In the rows, zero is written as 128.
Each path below is one point turned by a fixed rotation once a step. After each direction that follows a path, write how fast that rotation turns it, in degrees each step (0 if it stays still).
Each turn is a multiple of 5 degrees from 10 to 175, or 0.
Each row of a path follows its step; steps can be skipped.
Rotation 1:
step 0: [122 122 123 137 119 107 118 124 127 114 119 126 135 138 132 119 134 133
 126 109 110 133 128 125 133 120 121 134 129 127 128 116 119 124 125 124
 134 130 130 124 135]
step 1: [109 146 119 132 127 125 125 131 122 109 125 140 122 140 133 127 133 135
 137 128 130 126 121 117 146 134 118 135 122 132 121 118 135 133 133 130
 125 133 132 126 131]
step 2: [110 138 112 126 133 115 118 123 130 125 123 121 111 126 126 118 127 123
 118 131 127 135 128 135 128 136 127 130 117 122 138 125 128 127 134 131
 122 140 131 109 137]
step 4: [124 143 116 121 116 123 124 140 126 115 116 140 130 127 116 120 125 132
 126 123 141 130 122 111 139 143 129 123 124 132 131 123 132 131 123 121
 136 130 134 120 121]
step 5: [129 127 121 141 129 119 129 119 125 119 124 134 116 132 120 117 123 130
 107 117 133 125 124 133 141 133 126 124 119 112 142 134 124 129 133 123
 124 132 129 112 119]
step 6: [128 118 123 132 124 132 130 134 134 110 130 130 131 135 135 116 131 124
 117 117 147 137 120 118 125 118 122 135 122 117 121 122 137 136 134 124
 127 129 118 113 133]
step 7: [129 134 124 119 113 130 121 143 135 121 118 127 120 122 120 118 135 123
 134 131 143 142 137 126 141 130 116 127 125 118 128 133 134 134 138 126
 131 122 136 118 117]
step 8: [133 114 129 135 123 120 118 122 132 126 126 127 130 143 121 107 134 122
 121 128 139 136 132 133 147 122 128 124 132 120 145 130 122 125 119 136
 130 131 137 117 125]
step 9: [132 112 125 140 121 122 127 132 129 113 137 129 131 136 124 125 142 133
 134 129 137 126 122 125 138 126 118 142 120 128 122 118 134 136 115 118
 136 120 130 112 131]
step 11: [118 127 129 145 121 121 128 125 136 120 132 119 119 138 133 110 127 132
 125 146 137 137 130 132 125 127 129 131 126 119 136 126 131 122 118 151
 132 127 129 122 130]
step 12: [132 124 119 121 110 120 125 125 127 118 130 128 130 121 128 119 131 144
 136 134 135 131 132 127 120 126 132 135 119 132 138 113 136 138 118 129
 144 116 134 117 138]
Speeds:
[124 127 127 128 129 123 129 126 129 131 131 128 123 129 128 127 127 127
 127 132 123 128 127 124 130 132 131 127 124 133 125 125 130 127 127 132
 130 123 128 127 130]
40
[127 127 126 125 127 132 130 125 128 127 125 132 130 127 133 129 127 130
 129 128 128 128 129 125 127 124 124 130 128 126 122 126 127 129 122 125
 133 123 127 126 132]
125
[131 130 124 129 127 125 126 133 129 132 126 123 127 126 130 130 131 132
 128 128 131 128 126 130 128 132 128 126 126 127 125 128 130 126 122 125
 124 126 126 128 131]
145
[128 123 129 132 128 130 129 130 126 129 131 124 126 126 130 128 128 125
 133 126 129 132 126 128 128 127 127 127 126 128 131 129 127 134 122 132
 129 124 132 130 124]
25
[130 126 123 126 127 127 128 128 128 128 125 128 128 124 129 130 130 124
 125 129 126 126 133 132 127 130 126 127 122 126 128 124 126 128 130 127
 131 129 133 131 125]
140
Rotation 2:
step 0: [135 133 142 117 119 118 127 121 120 139 144 119 130 133 122 131 130 120
 111 124 130 130 119 134 125 119 139 135 141 114 139 122 126 127 143 127
 120 126 133 138 116]
step 2: [143 126 130 118 131 113 135 127 115 122 117 135 130 136 136 130 112 136
 135 128 133 139 134 145 124 122 124 139 124 141 122 135 143 116 121 126
 124 122 118 135 126]
step 4: [121 114 128 131 140 114 131 127 133 121 120 120 139 131 133 125 117 133
 116 121 111 120 116 120 136 139 131 129 127 121 151 121 137 136 133 119
 125 125 124 128 124]
step 5: [120 130 129 125 127 124 123 131 126 126 117 132 119 121 146 110 122 118
 126 131 122 135 130 111 129 128 123 129 121 131 134 134 129 128 138 138
 131 146 128 156 125]
step 6: [149 122 128 118 115 123 114 130 126 125 126 129 119 135 131 135 128 129
 124 128 136 129 130 127 116 141 125 111 115 129 132 126 125 131 144 142
 124 111 130 139 123]
step 7: [114 122 126 136 115 128 128 110 131 138 125 122 131 129 131 131 120 129
 117 143 122 120 125 139 122 144 133 129 126 136 108 119 128 129 134 139
 124 119 126 131 145]
step 8: [127 122 132 124 137 137 137 129 136 123 117 119 133 134 129 111 131 129
 119 127 142 128 132 135 110 119 136 143 122 127 139 121 137 130 125 135
 124 126 115 129 151]
step 9: [132 136 119 119 126 152 126 129 128 125 128 127 136 147 128 136 136 135
 136 144 117 146 121 114 124 126 133 136 129 132 137 132 134 132 136 122
 127 133 131 137 138]
step 10: [147 120 111 135 142 129 117 130 138 129 111 118 135 133 130 136 134 124
 132 135 114 121 123 121 135 124 134 124 123 139 124 129 126 133 124 143
 125 129 120 119 114]
step 11: [118 145 125 121 134 135 120 120 128 127 125 123 116 119 139 127 110 137
 125 134 132 120 119 126 132 117 127 121 144 135 134 124 130 120 129 152
 120 131 124 121 122]
step 12: [132 134 126 127 128 145 124 128 114 128 129 121 111 128 133 125 138 131
 125 106 124 118 115 133 109 135 137 134 136 110 131 130 119 136 132 136
 132 125 129 130 125]
Speeds:
[128 124 125 122 131 129 129 128 128 125 129 128 128 126 129 129 127 129
 126 128 131 128 130 126 128 125 125 126 124 129 133 123 125 128 129 126
 129 120 125 124 127]
160
[132 129 130 127 131 126 128 129 127 127 127 127 129 131 132 131 130 128
 135 127 125 136 130 126 127 129 125 125 125 130 124 127 124 128 125 130
 128 127 131 131 129]
95
[130 130 126 131 128 129 135 129 131 125 132 131 129 132 125 128 126 128
 128 130 126 129 127 132 130 126 131 130 125 129 128 130 130 129 123 127
 131 124 125 131 134]
60
[125 127 130 129 128 128 132 124 130 124 125 129 131 126 126 126 127 123
 131 127 126 128 130 128 126 129 125 126 131 130 128 126 130 123 126 132
 129 130 121 128 126]
120
Rotation 3:
step 0: [117 108 137 114 134 121 120 123 113 111 119 123 137 118 136 133 132 125
 129 140 132 135 131 134 125 124 128 129 126 118 144 126 114 128 118 118
 126 122 119 121 134]
step 1: [123 107 119 137 130 132 130 119 122 122 116 133 149 142 127 127 112 130
 125 120 126 128 129 140 115 130 129 127 128 126 119 133 139 138 120 118
 140 141 127 127 122]
step 2: [125 105 137 124 118 130 129 125 128 117 125 122 118 124 129 137 135 141
 131 130 141 129 134 145 114 121 117 123 125 133 136 140 143 116 126 131
 128 117 121 124 118]
step 3: [121 112 114 131 125 123 134 113 115 125 119 128 140 118 131 147 115 131
 121 129 125 128 128 123 119 130 122 131 136 125 135 115 143 130 131 134
 113 126 135 143 135]
step 4: [135 124 123 122 132 136 141 125 127 118 117 137 127 113 127 131 132 116
 136 128 143 139 134 132 114 128 123 134 128 107 122 139 142 113 121 126
 135 133 139 124 122]
step 5: [132 131 137 139 116 141 135 134 120 126 115 140 129 121 121 141 121 130
 123 114 124 120 128 139 134 130 111 121 139 122 143 133 145 137 127 140
 125 130 127 130 137]
step 6: [134 133 116 142 127 126 126 134 133 127 128 111 126 112 119 131 123 110
 123 119 141 128 132 125 116 122 124 124 137 130 142 136 133 116 125 126
 116 122 147 130 117]
step 7: [143 138 124 116 133 139 138 129 115 118 127 146 122 116 118 137 120 120
 126 137 120 130 111 128 136 130 127 118 139 134 125 134 133 136 125 130
 117 122 141 128 121]
step 8: [133 141 129 144 133 126 122 137 129 123 117 137 129 112 125 130 133 113
 127 122 130 134 117 116 110 123 122 114 123 129 141 136 113 129 127 139
 129 141 121 119 130]
step 10: [128 129 114 126 121 126 129 136 135 109 131 126 120 125 131 121 125 134
 129 130 131 142 112 123 126 109 127 121 132 150 134 139 115 136 137 135
 133 138 137 130 129]
step 11: [124 128 131 119 129 113 120 125 109 142 128 146 130 131 119 139 142 119
 123 133 127 144 124 116 127 111 127 128 124 148 130 130 127 131 122 120
 127 134 124 132 132]
Speeds:
[125 129 128 126 128 129 126 129 125 131 129 128 131 127 121 127 133 126
 129 132 129 127 132 131 127 127 128 124 127 129 124 130 129 120 128 127
 129 127 129 127 128]
155
[134 128 128 126 125 123 134 125 133 126 131 132 127 127 125 126 126 129
 129 129 130 126 129 130 129 127 134 128 129 129 126 129 132 127 124 126
 127 129 126 124 126]
140
